The rows of Y fall into 3 groups, which share some directions, and each row is roughly a mix of its group's hidden directions.
Y:
0:  3.29 -0.15  1.53  1.63  0.12 -2.71  1.50  1.82 -2.53  0.16
1: -0.63 -3.00  0.39 -0.79 -1.31  4.04 -0.23 -0.53  2.28 -1.18
2:  3.03 -0.66 -0.23 -1.49 -1.12 -1.11 -2.86 -0.14  3.27 -1.37
3:  0.92 -1.28 -1.21 -0.97  3.38  0.61  2.01  1.94  3.03 -1.18
4:  2.55  1.17  0.95  1.31  0.51 -0.98 -2.63 -2.69  1.78  2.48
5: -0.04 -0.39 -1.68 -0.71  3.45  0.51 -0.01  2.97  2.96  1.36
6:  1.34  0.34  1.15  3.39 -1.99 -1.85  0.99  3.23 -0.05 -1.26
7:  1.36  5.15  0.00  0.23 -0.73 -1.55 -1.77  0.21  0.74  0.14
8:  1.44  0.05 -0.65 -0.92  3.22 -0.04 -0.28  3.33  3.20 -0.11
9: -0.57 -0.18 -0.70 -3.75  1.98  1.90 -1.30 -2.18  2.31 -0.94
10: -2.55 -0.72 -0.74 -0.98  0.28  2.94 -0.79 -2.31  2.67 -2.18
11: -0.31 -1.49  0.56  1.81 -0.37 -2.32 -1.22 -3.75  2.50  1.35
12:  1.73 -0.73  1.93  0.98  2.91 -3.17 -2.80 -0.35  0.53 -0.42
13: -1.96 -4.39  1.21  0.53 -0.98 -1.13  2.15  1.52  1.07 -0.02
14:  1.71  0.65  0.03  0.60  1.03 -3.25  1.56  2.32 -3.15  1.44
15:  1.14  1.79 -0.83  0.39  1.83 -3.55  1.07  2.95 -1.96  0.42
16: -2.35 -0.31 -1.21 -3.06 -1.15  2.61  0.32 -2.20  2.35 -0.41
17: -3.21 -0.75 -1.34  0.03 -1.58  2.58  2.67 -0.85 -1.04 -2.10
18: -0.96 -1.34 -0.29  1.99 -0.46 -3.26 -0.69 -3.08  2.64  0.77
19:  2.45  1.59  2.37 -0.16 -2.12 -0.85 -2.20  3.05  0.02  1.25
20: -3.54 -0.81  1.79  1.83  1.25 -0.31  1.89 -0.72 -2.83  1.27
21:  1.16  4.83  0.02 -0.98 -0.90  0.98 -2.42  0.19 -0.64 -1.17
22:  0.13  1.63  0.75 -0.02 -4.01  0.58  0.85 -1.45 -3.39  1.07
23: -0.44 -0.21  0.01 -0.56 -1.59  3.58 -2.41 -0.82  3.57  0.11
24: -2.50 -2.03  0.43 -1.06 -1.53  2.64  0.30 -2.73  1.96 -1.67
25: -1.71 -0.24 -1.51 -1.25 -2.88  1.75  3.47 -1.49 -1.49 -0.67
26: -1.32 -1.98  0.09 -0.86  0.14 -3.72 -0.21  1.83  1.62 -2.97
27: -0.46  1.80 -0.19 -0.44 -2.95 -0.36  0.21 -3.10 -3.58  0.39
28: -1.49  0.94 -2.09 -1.22 -1.41 -2.22  2.40  3.06 -0.88 -1.83
29: -2.34 -1.82 -0.65  0.09 -2.40  2.02  3.14 -0.51 -2.11 -1.22
30: -1.07 -3.51  0.07 -0.23  1.59  0.39  3.77 -0.80 -1.26  1.58
31:  1.71  1.62 -2.06 -0.71 -2.66 -1.13 -2.47 -0.77  1.91 -2.48
32:  2.79 -1.04  1.43  1.23  0.23 -0.68 -2.56 -2.12  1.76  2.83
33: -2.07  2.47  0.13 -1.84 -1.73  0.77  1.27  2.58 -1.40 -2.75
34: -1.18 -2.68  0.59 -1.17  0.39 -3.82  0.85  1.85  0.95 -2.25
35: -0.38  1.37  0.72 -0.37 -2.81 -1.00 -1.09 -3.59 -3.01 -0.65
36:  1.24  4.35 -0.22 -1.01 -0.31  1.94 -2.69 -0.23 -0.93 -1.29
37:  1.94 -0.61  1.17  1.04  0.08 -3.07  0.30  3.58 -0.52  2.44
38: -2.15  1.39 -0.20 -2.29 -2.09  0.82  1.69  2.21 -1.85 -2.66
39:  1.22  4.20  0.53  0.41  1.62  2.57 -2.45 -0.16 -0.25 -0.53
40:  0.28  0.86 -1.13 -2.94  3.52  0.42 -1.80 -2.88 -0.34 -0.47
41:  0.42 -2.99  0.71 -0.69 -0.48 -3.76 -0.57  1.66  0.93 -2.59
42: -1.99 -0.74  1.10  0.43  0.56  2.31  3.07  0.79 -2.26  2.89
43:  0.31  2.75 -0.20  1.19 -1.04  2.81 -0.31 -1.08 -1.55  3.65
44: -1.95 -0.67  1.93  1.07  2.29 -0.06  2.28  0.90 -2.57  2.86
45: -2.74 -2.52  1.78  0.68  1.76 -0.79  2.83  0.83 -2.27  0.28
46: -2.95 -2.73  0.12  0.99  2.49  2.24  2.34 -0.34 -0.48 -1.00
47: -1.04  0.69 -2.22 -1.06 -2.39  3.51  2.66 -1.26 -0.65 -0.60
48:  1.22  4.70 -1.53 -1.15  0.50  1.29 -1.57 -0.29 -1.57 -0.97
49: -0.12 -1.30 -0.39  0.60  3.35  0.80 -1.02  2.46  3.68 -0.64
50:  1.39  0.71  0.71  1.51  0.38 -3.13 -1.82  3.24 -0.63  2.41
51:  2.28 -0.57  0.65  1.76  1.95  0.88 -2.83 -2.75  1.36  2.02
52: -1.35 -4.85  0.52 -0.35 -1.51 -1.31  1.97  1.12  0.50  0.09
53:  0.72 -0.22 -0.08  3.99 -0.67 -1.95  2.67  1.57 -1.63 -1.47
54: -2.91  1.08 -1.36 -2.03 -1.73  0.11  1.95  0.72 -1.73 -3.04
55: -2.57 -0.11 -1.15 -0.83  0.42  3.46 -0.69 -2.51  2.04 -1.85
56:  0.34  1.90  2.06 -0.57 -3.32 -1.04 -3.60 -0.55 -1.07  0.57
57:  0.03  0.40 -0.25  0.57  0.10 -4.07  1.63  2.75 -2.74  0.57
58: -2.64 -2.73  0.52  0.36  1.20  2.89  1.46  1.84 -0.65 -2.13
59: -0.66  0.06 -0.15 -2.77  1.40  2.85 -1.51 -3.74 -0.15 -0.78
60: -3.27  1.22 -0.68 -0.52 -2.12 -0.38  0.29  1.67  0.12 -3.83
61: -2.33 -1.51  0.51  0.31 -2.00  3.19 -2.01 -0.64  2.74 -0.99
62: -2.93 -2.42  1.30 -0.45  0.59  1.83  3.05 -2.08 -1.19 -0.04
63: -2.38  0.16 -0.68 -1.28 -0.67  3.48 -0.59 -3.42  0.74 -1.49
64:  0.95 -0.94  2.39  2.55  0.74  0.22 -2.78 -1.65  2.84  1.41
65: -0.77 -0.79  1.33  3.68 -3.27 -2.35 -0.10  1.42 -0.55 -0.08
66:  1.16  0.92  0.15  2.67 -2.16 -2.03  1.94  3.57 -0.62  0.27
67:  1.31  3.37 -0.64  1.37 -0.49  2.22 -0.54 -1.57 -2.06  2.75
68:  1.09  2.43 -0.88  0.42  0.45  4.27  0.34 -2.19 -0.83  1.74
69: -1.90 -0.09 -0.89 -0.77 -2.93  3.19  2.67 -1.56 -1.13  0.71
70:  1.51  0.49  0.24  0.87  1.99 -3.19 -2.03  2.87 -0.27  2.30
71: -3.38  0.52 -0.83 -1.17 -1.57  0.56  1.27  1.64 -0.91 -3.67
72:  0.55  1.73 -0.21  1.93 -2.20 -2.78  0.25  3.85  0.64  0.40
73: -2.87 -1.84  1.92 -1.06 -0.41  3.09  1.77  0.77 -1.26 -1.93
74: -1.91  0.25 -1.84 -1.10 -3.28  2.65  2.81 -0.65 -0.74 -0.37
75: -0.12 -0.17  1.28  1.23 -1.41 -0.44 -0.46 -3.56 -4.09 -0.38
76: -2.73 -0.83 -1.92 -0.24  0.57  0.92  1.99  2.72 -1.09 -3.08
77:  1.43  0.52  0.68  2.48  1.22 -2.77 -1.14  1.40 -3.08  2.07
78:  1.05  4.56 -0.50 -0.28  0.68  1.91 -2.62 -0.46 -0.54 -1.20
79: -1.90 -1.02 -0.07 -2.77 -0.73  3.27 -0.49 -1.75  2.83 -0.48
80: -1.14 -4.26 -0.38  0.09 -0.12 -1.95  3.22  0.11  0.05  1.15
81: -1.06 -2.81  1.09 -0.63  0.46 -4.14  0.05  0.90  0.62 -2.45
82: -2.14 -1.57  2.12  1.20  1.67 -0.05  2.23  1.48 -2.48  2.46
83: -0.08  0.46  1.64  2.40  1.49 -2.97 -3.87 -0.52  0.17 -0.42
84:  3.11  2.02 -0.92  1.72  0.69 -1.77 -2.98  0.29  1.84  1.30
85: -1.73  0.00 -2.05 -0.82 -1.73  3.12  3.03 -1.22 -0.96 -1.71
86:  0.85  0.64  0.60  1.80  2.04 -3.54  0.26  1.95 -3.04  0.74
87: -2.03  1.06 -1.78 -0.73 -1.91  1.59  3.06 -2.61 -1.67 -1.02
88: -3.30 -0.77  0.99  1.68  3.05 -0.09  2.15  0.33 -2.36 -0.53
89:  0.20  1.73 -0.06 -1.61  0.24  2.17  1.39  4.07 -2.22 -1.13
90:  0.54  1.39  0.52  2.06 -1.49 -3.43 -1.77  1.78 -1.92  2.11
91: -0.67 -2.69  0.60 -0.71  0.61 -3.88  0.18  1.72  0.85 -2.73
92:  0.70  0.55 -1.00  3.16 -0.71 -2.42  2.85  2.39 -1.76  0.25
93:  2.49  2.61  0.95 -1.80 -0.71 -1.61 -2.14  2.66 -0.09  1.79
94: -1.88  0.27  0.32 -1.84 -2.00  3.83 -1.03 -2.45  1.29 -0.80

One row of each group comes first, with its name. Which group is each row after those in?
-3.40 -1.10  1.61 -0.32  0.22  3.41  0.65 -1.52 -0.78 -2.16 => R
-1.31 -1.76  1.52 -0.37 -0.90  2.95 -2.18 -1.79  3.23  0.09 => L
 0.46 -0.74  1.14  2.18 -3.54 -0.66  2.52  2.91  0.63 -0.39 => P

-0.68 -1.66 -1.32  0.29  3.21 -0.10  0.30  2.86  2.88  1.78 => P
 0.63  1.09 -0.17 -1.86  0.61  2.60  1.57  3.61 -2.62 -0.75 => R
 3.18  0.25  0.91  1.19  1.03 -2.99  0.77  2.61 -1.94  1.24 => P
 2.33  0.31  1.09  1.85  0.52 -2.08 -0.30  3.49 -1.57  2.38 => P
 2.58  2.75  1.45  0.76 -1.23 -1.96 -2.54  0.14  1.87  1.69 => R
-0.63 -0.35 -1.72 -1.27 -0.11  2.47  3.78 -2.05 -1.38 -1.86 => L
 0.55  4.47 -1.99 -0.05  1.33  1.19 -1.97 -1.20 -0.79 -1.35 => R
